One turn moves every row onto another: examples first, then more rows asked:
zilu: [10,-3,-1,-19,-5,-14,5,-13,-3,8,-12,1,-15,-2,-6,2,12,-12,-11,-5,-6,13,-11,7,-3,-9,6,12,4,-3,8,2,5,-3,12,-13,3,-5,-2,7,-16,6,3,-1,16,-6,17,7,5,2,27,1,-11,1,21,-1,3,3,-2,-4]
riro: [-2,18,4,-1,-11,-15,-3,-5,17,-2,-2,2,4,-3,-9,-3,-8,-6,1,-8,-5,6,-19,9,-21,10,6,19,-5,-9,-4,0,0,-13,8,-16,1,-1,9,5,-1,8,13,-6,15,-10,1,19,4,16,3,5,2,2,-4,-5,4,-2,-7,-6]
bosog: [2,15,7,3,-8,-13,-3,-11,14,-6,0,1,9,-2,-8,-3,-10,-17,1,-10,-2,5,-13,0,-19,11,6,16,0,-10,2,-3,2,-12,11,-12,5,-5,10,6,6,9,8,-3,14,-6,7,17,6,15,-1,4,-3,2,4,-6,4,-6,-10,-6]
zodus: [-1,-1,-13,-9,-3,1,10,-15,-2,8,-7,13,-2,-7,-7,15,-1,-2,-11,6,3,2,-8,10,-15,-14,10,5,6,-5,-3,-10,2,-7,8,-15,-6,8,0,3,-10,2,-2,1,5,-7,23,15,-12,23,13,19,5,0,10,8,9,6,-8,-7]
toraf: [9,-3,0,-20,-5,-16,5,-11,-1,8,-13,3,-15,-2,-6,2,14,-8,-12,-6,-7,12,-14,11,-5,-10,7,12,6,-2,6,4,5,-2,13,-14,2,-3,-3,7,-18,8,5,-4,16,-6,15,5,4,4,27,2,-9,0,19,-1,3,6,-3,-5]
Vuf: [7,4,11,-16,12,0,14,-10,5,-11,-6,7,-10,-1,-13,2,-1,-1,-2,-14,8,1,0,-1,-9,4,-4,-4,3,-2,2,-1,4,-6,21,-20,19,3,-2,-3,4,5,9,2,12,7,3,11,18,9,13,11,8,-2,2,2,17,3,2,0]
Rafo: [-1,14,9,2,-3,-9,1,2,7,-2,-2,10,4,-10,-5,-1,-9,-6,1,-3,-8,7,-16,11,-7,9,6,20,-12,-7,-2,-9,-4,-15,4,-12,5,-4,10,8,-4,6,7,-5,14,-5,0,18,4,7,13,0,-1,9,-10,4,6,-12,-3,3]
dud: [1,0,-14,-8,-3,3,9,-17,-6,8,-6,11,-3,-8,-6,14,-2,-5,-10,6,4,3,-3,6,-11,-12,8,8,2,-7,0,-13,2,-10,7,-12,-4,5,2,3,-7,0,-5,4,4,-6,24,18,-12,19,15,16,2,2,10,9,9,3,-6,-4]
Sige: [1,13,16,-2,3,-11,4,13,9,2,-6,11,12,-10,-5,-2,-3,-1,5,-4,-4,2,-22,13,-13,4,10,12,-1,-4,-4,-7,5,-13,3,-12,7,0,6,10,-8,10,7,-11,13,1,-4,5,6,8,16,8,3,11,-6,7,6,-11,-11,-2]
Bon: [5,6,8,-18,9,0,12,-10,5,-9,-6,5,-14,0,-13,-1,-1,2,-1,-13,6,2,0,0,-11,5,-5,0,-3,-3,1,0,2,-8,19,-22,17,3,-1,-5,2,3,11,3,12,3,0,15,17,8,14,11,10,-2,-1,2,18,5,4,1]
Gazi: [0,0,-12,-8,-1,3,11,-17,-3,8,-5,14,0,-9,-6,13,0,-3,-9,4,4,2,-5,9,-12,-13,9,6,6,-4,-2,-12,1,-9,8,-12,-7,5,0,3,-7,0,-4,4,5,-7,24,15,-11,20,15,18,4,2,14,9,10,3,-9,-5]
negif: [4,-3,-13,-11,2,3,7,-19,-1,11,-10,-6,-8,-6,-9,8,-1,12,5,-3,1,-10,-18,2,1,3,-6,1,4,0,-3,-14,8,1,10,-8,6,-8,-6,-5,-6,10,7,4,2,3,14,15,4,2,3,15,-12,10,3,-1,-2,-2,-11,-4]
balu: [6,11,19,1,5,-7,4,6,6,-1,-4,10,18,-10,-4,-3,-4,-10,7,-7,0,1,-14,3,-11,6,10,10,4,-5,2,-10,7,-14,6,-7,9,-6,7,10,1,10,2,-6,12,4,3,3,9,7,13,7,-3,11,4,6,7,-14,-14,-1]
Gelo: [3,-3,-15,-12,1,2,6,-19,-1,11,-11,-7,-10,-5,-9,8,-2,11,4,-1,2,-10,-18,2,0,2,-6,1,2,0,-3,-15,8,1,10,-8,7,-7,-6,-4,-7,11,7,2,2,2,13,16,4,2,2,15,-12,9,1,-2,-3,0,-9,-5]
vugo: [2,-3,-14,-12,1,0,7,-16,1,11,-12,-6,-9,-5,-10,10,-2,13,3,-1,1,-10,-22,6,-2,1,-5,1,4,0,-5,-13,9,3,10,-9,7,-5,-7,-4,-9,12,9,1,2,3,12,14,3,4,2,17,-11,8,0,-2,-3,1,-9,-6]
fulap: [5,5,9,-17,9,-2,13,-9,7,-11,-8,5,-12,1,-14,2,-2,1,-4,-13,7,2,-2,1,-13,3,-4,-3,2,-3,0,1,4,-5,20,-21,19,5,-2,-4,2,6,11,1,13,5,1,12,17,11,11,13,9,-4,-1,1,16,6,2,-1]
Lun: [3,16,10,-3,0,-9,1,8,4,4,-6,5,7,-8,-6,-6,-7,-6,7,-3,-4,6,-14,5,-12,9,8,18,-12,-9,1,-9,4,-18,2,-12,7,-4,10,9,-4,6,5,-6,10,-2,-4,14,6,4,16,3,-2,11,-8,6,8,-12,-5,-1]
nuzem: [3,14,14,-2,-2,-13,1,0,16,-1,-5,4,17,-3,-8,-4,-3,-10,7,-11,2,0,-19,3,-24,6,11,9,11,-7,-1,-1,10,-12,11,-13,6,-3,5,8,2,11,9,-9,14,-2,3,5,8,15,5,11,1,4,8,-3,5,-5,-16,-10]
Radu: [2,-3,-13,-12,1,2,7,-19,3,12,-9,-5,-7,-6,-9,7,1,14,6,-4,2,-11,-20,5,0,2,-5,0,7,2,-5,-13,8,2,11,-9,4,-7,-7,-5,-7,10,9,3,3,1,14,13,4,3,2,17,-10,10,5,-2,-1,0,-12,-5]
mipe: [3,6,9,-18,9,0,14,-7,7,-8,-7,7,-14,-1,-13,0,0,6,-2,-12,5,2,-3,5,-10,4,-4,-1,-2,-1,-1,1,1,-7,18,-23,16,5,-2,-5,-1,3,12,1,13,3,-2,13,17,9,16,12,12,-2,-3,3,18,5,4,0]
Lirev: [-2,17,8,2,-7,-8,0,-5,14,0,3,9,6,-8,-6,-7,-3,-1,7,-10,-7,6,-17,11,-13,12,6,20,-8,-6,-3,-4,-4,-16,5,-14,-4,-6,10,4,0,3,10,-2,16,-12,2,19,5,9,10,3,3,8,0,0,9,-9,-8,0]
Mugu: [3,-2,-14,-11,1,3,8,-20,1,12,-9,-5,-8,-6,-9,7,0,13,6,-3,2,-10,-19,4,1,3,-5,1,4,1,-4,-14,8,1,10,-9,4,-8,-7,-5,-6,9,8,4,2,1,14,14,5,2,3,15,-10,10,5,-2,-1,-1,-12,-4]
bude: [9,-3,-1,-20,-5,-16,5,-12,-2,8,-14,1,-15,-1,-6,3,12,-11,-13,-5,-6,13,-14,9,-5,-9,7,12,5,-3,7,3,6,-2,12,-13,3,-3,-2,7,-18,7,4,-4,16,-5,15,6,4,4,27,2,-10,0,19,-1,2,5,-2,-5]
zomit: [10,-3,0,-18,-4,-13,6,-14,-3,8,-11,2,-14,-3,-5,1,14,-11,-10,-6,-5,13,-11,7,-3,-8,7,11,5,-3,9,2,5,-3,13,-13,2,-6,-3,6,-15,6,3,-1,16,-6,18,6,5,2,27,1,-11,1,23,-1,3,3,-4,-4]
lev: [10,-3,1,-19,-4,-13,6,-13,-2,8,-11,3,-13,-3,-5,1,14,-9,-9,-7,-5,12,-12,8,-2,-8,7,11,6,-2,8,2,5,-4,13,-13,1,-6,-3,6,-16,6,3,-1,17,-6,17,5,6,2,28,2,-10,2,23,-1,4,3,-5,-3]
kib: [1,0,-13,-8,-3,3,10,-19,-4,7,-5,12,-2,-8,-6,13,-1,-5,-9,5,5,2,-3,6,-12,-12,8,7,4,-6,0,-12,2,-9,8,-12,-6,5,1,2,-5,0,-5,4,4,-7,25,17,-11,19,13,17,3,2,14,8,10,3,-8,-5]
gug: [1,-1,-14,-8,-2,1,9,-16,-6,7,-7,10,-4,-7,-7,15,-4,-8,-12,7,4,3,-4,6,-13,-13,8,7,2,-7,0,-13,3,-9,8,-13,-2,6,1,4,-7,2,-5,2,4,-5,24,17,-12,20,14,17,1,1,9,9,8,4,-6,-5]
bigu: [3,-3,-15,-12,0,1,6,-17,0,11,-12,-7,-10,-5,-10,9,-2,12,3,-1,1,-10,-20,4,-1,2,-6,2,2,0,-4,-14,9,2,9,-9,7,-6,-6,-4,-8,11,8,1,1,3,12,16,3,3,3,16,-12,9,-1,-1,-3,0,-9,-5]
taso: [4,6,9,-17,9,0,13,-11,9,-10,-5,6,-11,0,-14,-1,1,3,0,-15,8,1,-2,2,-12,5,-4,-2,2,-1,0,2,3,-7,20,-22,15,3,-2,-5,2,3,12,3,13,3,1,12,17,10,12,12,11,-3,3,1,18,6,1,-1]
Metub: [9,-3,1,-19,-5,-14,6,-13,0,9,-12,3,-13,-3,-5,1,15,-8,-10,-7,-6,12,-13,10,-4,-9,7,11,7,-2,6,3,5,-3,12,-14,0,-5,-3,6,-17,6,4,-2,17,-7,17,5,5,4,27,2,-9,1,22,-1,4,5,-5,-5]
nev: [-1,-1,-14,-9,-3,0,10,-13,-4,8,-8,12,-4,-8,-6,16,-2,-3,-12,7,3,2,-8,10,-14,-14,9,6,3,-6,-3,-11,2,-8,7,-14,-4,8,0,3,-10,2,-3,0,5,-6,21,16,-13,21,14,18,4,1,7,9,8,6,-6,-6]
Meruv: [0,11,14,3,-5,-13,0,-6,18,-7,-1,8,15,-5,-7,1,-7,-12,0,-12,-1,1,-18,7,-19,7,9,11,11,-5,-2,-2,3,-8,13,-11,4,-3,6,8,4,13,9,-7,16,-3,9,8,7,19,0,7,0,2,7,-4,3,-5,-16,-6]
pelu: [1,8,15,4,-1,-15,1,2,11,-9,-6,9,13,-7,-6,7,-12,-17,-6,-5,-3,2,-18,7,-14,4,8,11,6,-7,-1,-7,4,-7,11,-8,13,-1,6,12,0,16,5,-10,13,4,7,8,6,16,2,5,-5,4,-4,0,0,-8,-11,-3]
niku: [1,20,6,-6,-7,-15,-3,2,13,4,-6,-2,6,-1,-9,-7,-6,-5,6,-7,-2,4,-19,5,-26,9,8,17,-5,-10,-2,-1,7,-16,6,-17,4,0,9,7,-4,7,12,-10,12,-7,-4,15,5,12,7,9,2,4,-4,-3,6,-3,-7,-9]
gunu: [2,-3,-13,-12,0,2,8,-17,3,11,-10,-4,-8,-6,-9,8,1,16,5,-3,1,-11,-22,7,0,1,-4,0,5,2,-6,-13,8,2,10,-9,4,-6,-8,-5,-9,11,10,2,3,1,13,13,4,4,3,17,-9,9,3,-2,-2,0,-11,-5]
mun: [9,-4,1,-20,-4,-15,6,-12,0,8,-13,3,-14,-3,-5,2,15,-8,-11,-6,-6,12,-14,11,-4,-9,7,11,7,-2,6,3,5,-2,12,-14,1,-4,-4,6,-18,7,5,-3,17,-6,16,4,5,4,28,3,-9,1,22,-1,3,5,-4,-5]
Tiga: [-1,0,-13,-9,-3,2,11,-16,-2,8,-5,13,-2,-8,-6,14,1,-1,-9,5,3,2,-7,10,-14,-13,9,6,5,-4,-3,-10,2,-9,8,-14,-8,7,0,2,-9,0,-2,3,6,-9,23,16,-12,21,15,18,6,1,12,8,10,5,-9,-6]
rane: [5,11,15,-1,2,-15,0,8,8,-3,-9,3,15,-5,-7,2,-11,-16,1,-5,0,1,-17,2,-19,4,10,9,5,-9,1,-7,11,-10,9,-10,15,-1,7,12,-1,14,5,-11,10,6,2,6,7,13,7,8,-5,5,-3,2,2,-8,-11,-7]
malum: [4,3,13,-17,12,0,15,-7,7,-10,-7,9,-10,-2,-12,2,1,4,-2,-13,6,1,-3,4,-9,2,-3,-4,4,0,0,0,3,-5,19,-21,18,5,-4,-3,1,6,10,1,13,6,1,8,17,10,14,13,10,-2,0,4,17,4,1,1]
fevo: [10,-3,-1,-19,-5,-15,5,-12,-3,8,-13,1,-15,-2,-5,3,11,-12,-12,-4,-6,13,-12,8,-4,-10,6,12,4,-4,8,2,5,-3,12,-13,4,-4,-3,7,-17,8,3,-3,16,-4,16,6,5,3,27,2,-11,0,19,-1,2,4,-2,-4]
butip: [5,18,8,-3,-5,-11,-2,-4,10,0,-3,-3,12,-2,-9,-8,-7,-15,9,-10,2,3,-12,-4,-23,11,8,15,0,-11,4,-4,9,-16,9,-12,7,-6,10,7,5,7,6,-4,11,-4,4,14,8,10,5,7,-3,4,5,-3,6,-8,-11,-9]
dunod: [2,7,18,6,3,-8,4,2,9,-7,-1,15,15,-12,-3,3,-8,-12,0,-6,-4,3,-15,9,-5,6,8,12,3,-4,0,-11,0,-10,8,-6,8,-6,7,10,2,12,2,-5,15,2,8,7,7,11,9,3,-4,9,0,5,4,-14,-13,3]
fira: [1,-3,-14,-12,0,0,6,-17,2,12,-11,-6,-9,-5,-9,9,0,15,4,-3,1,-10,-22,7,-2,1,-5,1,5,1,-6,-12,8,3,10,-10,5,-5,-7,-5,-9,11,10,1,3,1,12,14,3,4,2,17,-10,8,1,-2,-2,2,-11,-6]
Zin: [5,3,11,-17,12,0,14,-6,4,-10,-8,8,-12,-2,-13,3,-2,1,-4,-11,6,2,-2,2,-7,3,-4,-2,-1,-2,1,-2,3,-6,18,-20,20,4,-2,-3,1,5,10,1,12,7,0,11,16,8,15,11,8,-1,-4,5,17,2,4,2]
bera: [-2,10,15,3,0,-10,4,7,11,-3,-3,17,10,-12,-4,2,-5,-1,-1,-4,-8,3,-22,18,-6,5,9,14,-2,-3,-5,-8,-2,-10,4,-10,5,-1,6,9,-6,10,8,-8,16,-2,1,8,5,11,13,4,2,10,-8,5,5,-11,-10,2]
solu: [5,5,11,-16,11,2,15,-8,5,-9,-5,9,-12,-2,-12,-1,1,5,0,-13,6,2,-1,4,-7,4,-4,-1,-1,0,0,-1,1,-7,18,-20,16,3,-2,-4,1,3,10,4,14,4,0,12,18,6,17,11,10,0,0,4,19,2,3,2]
gisop: [0,0,-15,-9,-4,0,9,-15,-5,8,-8,10,-5,-6,-7,16,-4,-5,-13,7,3,3,-6,8,-15,-13,8,7,2,-7,-2,-11,2,-8,8,-14,-3,8,2,3,-9,2,-3,1,4,-6,22,18,-13,21,13,17,2,0,7,8,8,6,-5,-6]
panaz: [2,20,9,-3,-4,-8,1,2,11,5,-1,5,10,-7,-6,-11,0,0,13,-10,-2,4,-17,7,-17,11,9,17,-6,-6,-1,-3,3,-19,3,-15,-1,-5,9,5,-1,2,9,-4,13,-9,-2,13,6,7,14,7,4,9,3,1,10,-9,-10,-4]

panaz turns into balu
taso turns into solu
kib turns into dud
Where do these go?
riro turns into bera

One turn moves every row onto another: examples first, then more rows asked:
mato: [-6,-3,-17,0,9,4,-4,4,-10,-3,2,-1]
Dovit: [12,9,1,0,2,-2,11,8,-11,1,-4,6]
Gamo: [5,7,0,2,12,5,13,5,1,6,10,0]
Pibi: [1,22,2,-3,4,4,-1,-3,-5,0,7,-3]
vur: [19,-1,-2,0,-4,-4,4,2,2,6,-1,-4]
Fipu: [9,17,-1,1,-1,-3,8,10,-4,-3,6,-2]
dut: [-6,2,-1,16,-2,-4,-3,5,-11,-6,6,4]
masob: [-4,-3,1,7,-6,6,-8,5,-3,-14,1,-1]
Kaded: [15,5,2,0,4,-8,7,3,-11,3,-3,7]
riv: [8,4,6,5,8,9,9,-2,7,4,-5,-1]
sidi: [6,7,-2,1,-14,-11,1,0,-7,-3,7,-2]
salu: [-5,2,-8,4,1,8,1,-8,-1,12,10,-10]
zal: [8,3,7,4,5,13,9,-3,2,5,-5,-7]
sokel: [-4,-2,-15,1,8,2,-8,5,-14,-1,2,1]
fatum: [0,-12,0,0,3,9,9,-2,-6,10,4,-7]
Lifir: [9,13,5,3,-7,1,-9,-2,-8,-5,-6,2]
nomip: [-7,12,4,4,2,6,-5,-8,-15,1,5,-2]
norur: [-8,-14,-10,1,-3,0,-3,-3,-5,-1,1,-6]
netam: [-2,2,-4,6,1,-1,-17,-7,-2,-6,-4,4]
mus: [6,7,6,0,-13,-8,-1,-3,-4,1,11,-2]
paken: [-5,1,2,5,-5,1,-11,2,1,-13,0,-3]
Gudun: [-9,-3,-1,9,11,3,-5,-5,-12,5,7,1]
mim: [0,-2,-8,2,6,7,1,-9,-2,14,9,-7]
nup: [5,-1,1,15,0,-4,2,11,6,1,7,1]
kavu: [-5,-8,1,11,2,4,11,9,-1,1,8,-3]
raget: [5,1,3,5,8,11,10,-1,6,1,-7,-3]
sagep: [-6,-3,-12,3,12,4,-9,4,-8,-1,4,5]
duse: [12,7,-1,-4,5,-7,9,3,-11,4,-4,6]
dogu: [-3,4,-8,0,4,7,2,-7,2,13,8,-10]
fabep: [6,3,-6,7,-10,-10,-6,6,5,-3,1,-2]
ter: [8,-5,-11,-12,0,4,4,-2,-3,-1,-7,-3]
kis: [0,-3,3,7,-3,5,-9,5,0,-15,0,0]
zur: [10,-7,-8,-1,-3,-2,-9,-5,-6,1,-9,1]
buso: [5,5,5,1,-14,-8,-4,-2,-10,-1,8,-2]
sus: [10,6,1,-8,1,13,12,0,-6,0,-3,-4]
gib: [-7,4,-2,-8,9,14,0,-7,-3,1,0,-4]

Dovit turns into zal
nomip turns into zur
masob turns into buso
Where do these go?
fabep turns into Fipu
Gamo turns into gib
mus turns into duse

